One turn moves every row onto another: examples first, then more rows asked
z791: [  3 -11  -7  14   9  -1   7  -5   1   6  -6 -17   3  -7  -7  -7   5   7]
z100: [  4  -9 -19   4   2  -3  11  -5   8   6  -9 -10  -2   1   7   2   3   8]
z73: [ 8  7  2 16 14 12 -4  7 -7 -4  1 -3  3  1  3  1  4 -6]
z802: [  5 -16  -7  10  -1   5  11   6  -8  11   1   4  -2  -2   4  13   0  13]
z103: [  7  -1   1   0   1   5 -10   0   3  -1  -2 -12  22 -10   8  -2   4  -7]
z606: [ 11 -10  -7  -3  -7   8  12   0   3   8  -2  -4  -3  -3  -3   7   2  13]
z569: [ 15   4  -5  -3   2   8  -9   2  -3  -1  -3 -14  17  -9   7   0  -1  -9]
z152: [  1  -8  -7  11  -2   9   0   4 -12  13 -14  -8  15  -5  -5   5 -10  17]
z506: [  8  -6 -14  -5 -10   0   3   3  -3   2  -1  -4  -5  12  -2   5  -1   4]
z765: [  9  -4  -8   2   5   2  -5   5  -8  -5  -1  -7  11  -5  23   8  -2 -11]
z862: [17  5 -5 -5  5  4 -3  0  2  9  6 -7 16 -3  6 -4 -5 -1]
z966: [  1 -13   2   6  -7  -1  -1  -2  -9  -3  -2 -12  -5   1  -8  -4   2   1]
z436: [  8   5 -13   8  -6  14 -11   6  -9   5  -4  -5  18  -5  14  10  -2 -10]
z230: [  5  -8 -12  11   6   5   0   6  -7   3  -3   6  -2   4   8  23   2   9]
z974: [ 12  -9  -9  -9  -4   3   8  -2   2   1  -6 -12   2   2  -7   2   5   7]
z425: [ 9  2 -2 12 13  4 -8 13 -9  2  2 -3 22 -4  5  2  2 -7]
z809: [ 13   1 -12  15  12   5  -6  14  -2  -6   0  -5  16   6   2   0   5  -8]
z832: [ -1 -10 -11  13 -10  14   0   3 -13  18  -5  -2  13   0  -7  10   0   8]
z709: [  5  -1  -9   4  -1  -4  -3   5  -3  -6   1  -6  13  -3  22   6   7 -12]
z306: [  1   2 -15  16  -9  12  -9   5   1  -2  -6  -7  17   2   9   3   7 -11]
z71: [  0  -7 -13  22   7   7   3   2  -6  18  -7  -8  12  -3  -9   0  -1   9]
z177: [  5 -13   4  13   6  -3  -1  -5  -9  -1   1 -11   2 -12  -6   2   8   4]
z216: [ -1  -8 -21  17   5   7   5   4   0  13 -10   0   3   5   7  12  -3  11]
z566: [  2 -14 -10  12  -1  -2  -7   3  -3   0   2  -7  20  -3  20   0   1  -8]
z652: [ 12  -7  -6   1   8   8 -11   4   7   0  -4 -11  25  -1   8  -3  -3  -1]
z42: [  1 -11  -8  13  -3  -7   8   2 -17   2  -7 -15   6 -10  -4  -4   0   7]
z597: [ 5 -8 -6 13 -9 14  6  3 -6 16 -2 -1  5 -7 -9  7  1 12]
z164: [  9  -3 -22  23  10   5  -7   5 -12   0  -3  -9  18   4   8   2  -7  -3]
z205: [  9  -3  -9  12  -1   9  -5   2 -10  20   0  -2  17  -5 -12  11  -2   9]
z420: [  4   8 -11   9  -3  13 -10  10  -1   1  -5   0  17   1  12  11   4  -7]
z918: [  3 -20 -12   2   2   2   7   3  -8   6  -4   1   2   6  11  15  -3  10]
z385: [  4  10 -13  12 -12   9  -3   1  -7  12   4  -2  12  -1   9   4   2  -9]
z249: [  6  -6 -18   7   5  -1  10  12 -12   4 -11  -2   4   5   4  11  -6  14]
z625: [ 11   3  -4  14  10   9  -9  10 -15  -3   0  -8  15  -7   6   3   1 -12]
z852: [ 10  -3 -13  15   6  10 -13  -5  -2  -1  -9 -18  19  -4   1  -6  -5  -1]
z878: [  2 -13  -5   6   2   9  -4   8 -10   7  -4   2   1  13   0  12  -9  10]
z636: [-1 -7  2  8  3  4 -5 -4 -5  1  3 -2  6 -5 25  4 -3 -2]
z78: [ 11  -3 -15  -4 -11  -2   4  -6   4   3  -2  -7   0  -4   2   9   8   4]
z539: [  2 -12  -2  10  -7   3  -4   3 -15  16   2  -6  11   2 -12  -1  -8   6]
z680: [  7  -2 -24  12  -1  10  -8  -4   2  -3 -11 -12  13   5  15   5  -5  -2]
z933: [ 10  -9 -19  12   6  -5  -4  -5  -3  -7  -3 -16  11  -2  13  -4  -3  -6]
z148: [  9 -12  -2  11   2   3  12   4  -8   4   2  -5  -4  -8 -10   2   7   9]
z607: [  4  -1 -14   2  -9   2   8   1  -2  -3 -17 -14  -2  -2  -1   3   2  10]
z220: [  5 -11  -2  14   3   3   6   5 -16   1  -1 -10   3  -3 -14  -1   8   3]

z220 turns into z974
z425 turns into z103
Now these:
z177 turns into z78
z765 turns into z436
z152 turns into z42
z652 turns into z566
z164 turns into z852
z597 turns into z148
z216 turns into z71
z862 turns into z636
z878 turns into z539

One turn moves every row onto another: examples first, then more rows asked
z570: [  0   9   7  -5  -7 -11   6  -5   1   5  -3  -3  -1  22   9 -13   2  -5
   2   1   0  -1   5  -1  -5  11   7   0 -10   0   5   5  10  -7  -5  -2
  -7  -6  14   1  -9 -10   5  -4  -7  -5   3  -5   6  -9  -9   2]
z972: [  6  14   3  -9  -6  -8  12   5  -3  -3  -8  -9  -1   1   7  -2  -3  -3
   1  -3  -3   7   9   7   4   5   9   4  -5   4   9   5   1  -7 -11   7
  -1  -2   9   3  -9  -7   8  -4   1  -7   9 -13   1  -6  -6  -4]
z893: [ -4  15  -5  -5   6  -5   9  -4  -2   9 -12   9   5  13   7   2  -2  14
  -1 -10  -5   9   3  -5  -1   9   2   3  -7  -1   6   8  -2   5  -4   9
   6  -1  -1   2  -8   1  -5 -15   9  -6   6  -2  -1   4  -3   6]
z532: [  3  16   8  10   4  -7  10  -3  -6   3   2   0   2  19   1   3   5  -3
   4   8   1  -5   3  -6 -15   5   1  -6 -12  -8   4   6  14   3  -6   3
  -8  -1   3   2  -5 -14   0   3   0   0   4   8   7  -4 -15  -5]
z236: [ -2 -19  -7  14  -1   6 -10   3   1  -1   5  -8  14  -6  -7   9  10  -7
  13   3   0 -10   0   3  -2  -2   1   2  13  -1   1  -4   2   5   2  -6
   1  -1   2  -4  10   3  -5  -3 -10  10 -16   7  -9   4  -4  -3]
z665: [ -8  17 -11  -4   6  -6   8  -3   3  -5 -10  13  -5   4   7   1   0  13
   4  -8  -5  -1   1  -6   0   4   0   4   2  -1   2   3  -4   8  -4  10
  -1  -5   1   9  -3   0   4 -11  11 -10  -3   4  -2   2 -16   4]
z189: [ -1   1  -8  -8  11  -4   2  -3  -8   2 -17  -4   7   0   0   4  -9   0
 -13  -1   4   3  10   8   8   6  -1  -6  -4   3   1   3   0   3  -3  15
   5  -5  -4   7  -2  -5   3 -18   2 -11   3  -9   9  -6   4   2]
z912: [ -9 -16 -10   6  -1   9  -7  -1   2  -5   8 -12  21 -15   2   5   7   1
  -2  -3  -2  -2   9   7   2   4  -1  -4   1   3  -2  -1  -5  11   8  -6
   7   0  -4  -8   9   4   1   4  -4   4 -11  -1  -8   2   1   0]
z841: [  4  13   2   6  -1  -6  14   8  -7   6 -11  -5  11   7   9   2 -10   2
   4  -4  -5   9  13   6  -5   0   3  -6 -11  -5  13  12  -1   2 -10   4
   8  -1  -3   0   0  -9   2  -9   3   3  17  -5   3  -2  -4  -6]
z301: [-11 -15 -10   6  -4  10 -11   1   3  -1   4  -8  21 -14   0   6   3  -6
  -1   3  -2  -5   5   6  -3   4   1  -3   5  -3   5  -2  -6   7   5  -6
   6  -1  -2  -9  13   0   2   0  -5   7 -10   1 -11   4   0  -1]
z507: [  9  13   1   1   4  -6   7  -4   3   8  -9  -1   0  17  12  -6  -4  -5
  11 -14  11   0   0 -11  -9  -4   3  -4 -14   0  10   3  11   0  -6   4
   0  -2   4   7  -4  -9  -5  -4  -6  -3   0  -5   0  -8  -7   4]
z262: [ -3 -22   2   8   1   6 -10   3  -1   9  13  -9  21   4  -5  11   7  -6
   0   3  -2  -5  -1   4  -2  -1   0   0  -1  -2  -1  -3  -3   6   5  -7
   8   4  -3  -4   4   8  -8   1  -9   5 -13   4  -6   0   5   2]
z98: [ -8  10   7   4   1  -3   1  -1  -4  -9   0  -2   1  20  -3  12   3   1
   0  -3   1   9  10  -2 -11   2  10  -5  -8   1 -12   9  16  -3  -9  -1
  -4   0  10   7  -6 -14  -4  -1   2 -10  -3   5   6  -4  -2   3]
z452: [ -7 -19  -6  10  -5  10 -11   0   4  -4  13  -6  14  -6  -1   5   2  -5
  -1   0  -4  -4   4   7   0   2   6  -2   3   2   1  -1  -9  13   9  -8
   9  -1  -4  -6  14   3   0   1  -2   6  -7  -3  -7   2   5  -3]
z334: [ -6  12  -2   7  -3 -12  18   5   5  -1  -9   9  -4   8   5 -10  -6 -12
   5  -6   8  -2   2  -3 -17  -8  -8  -2  -7   3   1  -1   5  -1  -7   6
   2   5   9   8   2  -2   5  -7   4  -3  -1   1   0  -3 -16   0]
z471: [-15   7   2   2   1 -13  -3   0   9 -12  -6   6 -15   4  13   3  -2  12
   0  -4  -2   1  10  -3   2  -4  -3  -7   4  -4  -6   5   6   0  -1  -3
  -1  -1   6  12   1 -14  -1  -3  -4 -12  -9   5   0  -5 -14  -5]
z283: [ -3  11   4  -4 -12 -21  12   5   3  -4  -3   8  -8   8   6  -9  -1  -7
   0   3  -5  -2   0   3   3   0  -2   1   1  -1   3  -4   0  -8  -4   1
  -4   2  11   9  -2  -2   7  -4  -6  -6   0  -7   4  -6 -16  -6]
z952: [ -1  -3   2   1  11  -6  -3  -7  -9   8  -8   1   4  22  -5  -2   1  -4
  -6   3   6  -5   8   0  -3   7  -3  -8  -4   1  -5   2  13  -1  -3  12
  -4  -6   2   6  -7  -7  -2 -19  -1 -11  -5   0  16 -10   0   5]
z690: [ -2  14  -1   1   6  -8   8  -6  -4   3  -7  12  -1  21  -2   4   7   6
   6  -4  -5   2  -1 -10  -8   7   1   5  -3   0  -2   1   8   5  -4  10
  -5  -2   4   4  -9   0  -5 -12  10  -6  -2   8   3   5  -9   9]
z178: [ -3 -21  -4  13  -3   4 -12   0   1  -5   9  -6   8  -5  -4  10  10  -9
  11  -2  -1  -9   3   8   0   1   4   5   8   4  -2 -10   3   9   3  -5
   1  -1   1  -6  12   7  -6   4  -5   8 -13  -1  -6   3   3   0]
z623: [ -6 -20  -8   3  -2  11 -10   2   1   0   8  -9  21 -11   4   7   1  -4
   1   0  -3  -4   7   7   1   2   2  -2   0   0   2  -1  -8  11   8  -7
   6  -4  -4  -4  11   7   2   1  -8   4 -10   2  -9   1   3   3]
z671: [  5   9   7   6   2  -3   1  -6   2   5  -6   3   0  12  -2  -7  -8  -3
  12   4  -4 -11  -1  -4  -9   8  -2   1 -13  -5   3   0  20  -3  -2   5
  -9   3  -5   4  -2 -11  -7  -2  -6   1   5   2   7 -11  -8  10]
z493: [ -1 -18   0  12  -2   7 -14   1   2   3  16  -8  15   4  -7  10   7  -4
   0   1  -1  -5  -1   4   1   1   5   1   2   1   0  -1  -4   9   7  -8
   9   4  -5  -6   8   4  -9   2  -4   5 -10  -4  -6  -1   6  -5]
z728: [ -3  12  -4   4  -2  -9   9   6   7  -5 -10  11  -4  -5  -2  -5 -17  -3
   9   5  -6 -12  -3   5  -1  -1  -8   5  -3  -4   1  -1   7  -1  -3   4
  -3   6  -4  12   6  -4   2  -3  -3  -1   5   1   1 -12 -18   3]
z816: [ -2 -21  -2  15  -2   7 -12   1   4  -5  13  -8   6  -2  -5   7   7  -5
   9   1   0  -8   2   5   0  -1   5   4   9   6  -2  -2  -3  12   7  -7
   5  -2   0  -3  10   2  -4  -1  -5   6 -12   2  -6   1   1  -5]
z585: [-13 -17  -9   8  -5  11 -13   1   2  -3  11  -4  17  -9   2   4   2  -3
   2  -5  -2  -5   5  10   0   4   6   0   1   0   1  -1  -5   8   4  -5
   5  -1  -2  -6  16   7   1   5  -2   6 -12  -5  -7  -2   2   0]
z722: [ -5   0  -9  -2   7  -9   2  -1  -4  -6 -11  11  -6   1  -1  -1  -3  -4
  -8   6   3  -7   7   2   5   2 -11  -7   6   1  -5  -4   2   5   1  15
  -6  -6   1  14   2  -1   5 -17  -3 -12  -8   1  12  -8 -10  -3]
z282: [  4  12   2   0   0   3   6   5   0   5 -12  -5   4  -7   0  -1 -15   3
   2   0  -7  -3   5   8  -3   6   0   5 -13  -1   9   7   9  -5  -8  10
   4   8  -9  -1  -6  -9  -1  -3   4   0  16  -6   2  -8  -3   5]
z935: [ -3  14  -4   4   2 -18  12   4   3  -5  -8   2  -7   0  11   0  -6   6
   8  -1  -3  -9   2   2   1  -7  -5  -4   1  -7   8  -1  -1   7  -2   0
  -1  -2  -3  12   6 -12   7  -2  -4  -4   4   1   2  -6 -24  -9]
z61: [  4  18   2  -1   2  -6   5  -9  -2   2  -7   1  -1  21   2   2  -2   1
   2  -7   5  -1  10 -11   0   5   4 -19  -4  -3  -1   4  12  -4  -6  -4
  -5  -1   9   4  -6 -12   4  -5   0  -5 -10   3  14  -7  -9   5]
z817: [  2  18   1  -3  -2  -7  14   0  -3   0 -17  -6  -1   3   1   8  -7   2
  -5  -8   2   8  17  -1   3   3   0 -15  -2   3   2   4   5  -3  -8   3
   6   6   7  -3  -7  -9   8  -7   9  -3   2  -2   8   3  -2   1]
z74: [ -5 -20  -1   9  -1   4 -13   1   3   9  13  -5  15   1  -2  10   7  -3
  -1   0   0  -4  -1   5   1   3   2   2   0  -1   1  -1   1   5   5  -5
   8   7   0  -8   9   8 -12   5  -7   6 -11  -5  -7  -1   7  -6]
z959: [ -4   8   3  -1  -6 -12   3   3  -2  -9 -14   2   1   5  10  11 -10   4
  -2  -8  -8  20  17   4   3  -4   2  -7  -4  -1  -2   7   3   0  -4   0
   8   1   3   8   1  -6  -6 -10  -1  -5   8  -6  -1   3   7  -1]
z658: [ -5  17  -4   0   0 -15  12   1   7  -1 -15   8  -8   8   4   2  -9   1
   0  -3   5   0   9  -5   7  -2  -7 -14   6   0  -1   6   3  -1  -4  -3
   4   4  11   9   1  -4   6 -10  -2  -4  -8   4   9  -3 -14  -5]
z635: [  0 -21  -3  11  -1   8 -10   4   0  -4  11  -9  11  -7  -3   9   9  -5
   9   3  -2 -10   4   4  -1  -3  -1   2   8   3  -2  -7  -3   9   6  -3
   2  -2   0  -1   6   7  -1   0  -8   3 -16   9  -7   2  -2   0]
z416: [ -2 -17  -3  10   1   3 -12  -2  -1   4  14 -11  25   3  -4   7  12   0
   1  -5  -3  -1   2   1   1   0  -1  -6   0  -2  -4  -3   1   6   7  -9
   8   4  -3  -7   6   7 -12   1 -10   6 -14  -2  -5  -2   5   1]
z97: [  5  18  -1  -2  -1  -2  11   3   0   0  -5  -3  -3  -7   9  -2  -5  -1
  -4 -11   6   4   6  -5 -10  -4  -1  -5 -13  -1   9  -2   1  -2 -11  13
   3   6  -2   1  -6  -8   6   3  10  -7   2  -8  -2  -3 -11  -2]
z36: [ -2 -16  -2   8  -3   6 -14   0   0   8  10  -9  25   0  -6  10   8  -5
   1   0  -2  -5  -3   1  -2   0   2  -4   3  -8   5  -2  -2   1   3  -7
   7   5  -4  -7   7   2 -10   1  -9   7 -12  -3  -7   0   4  -1]
z618: [ -3 -18  -8  15   1   5  -6   3   2  -7  10  -8  14  -6  -6   5  11  -4
   9   0  -1  -6   4   3   0  -3  -3  -1   9   5  -8  -3   2   8   5  -5
   2   0   3  -2   9   9  -5  -2  -7   7 -17   7  -5   2  -4  -4]

z74 turns into z178
z658 turns into z817
z690 turns into z665
Now these:
z912 turns into z416
z262 turns into z635
z959 turns into z98
z935 turns into z841
z722 turns into z189
z334 turns into z97
z671 turns into z728
z283 turns into z972
z452 turns into z493
z36 turns into z236

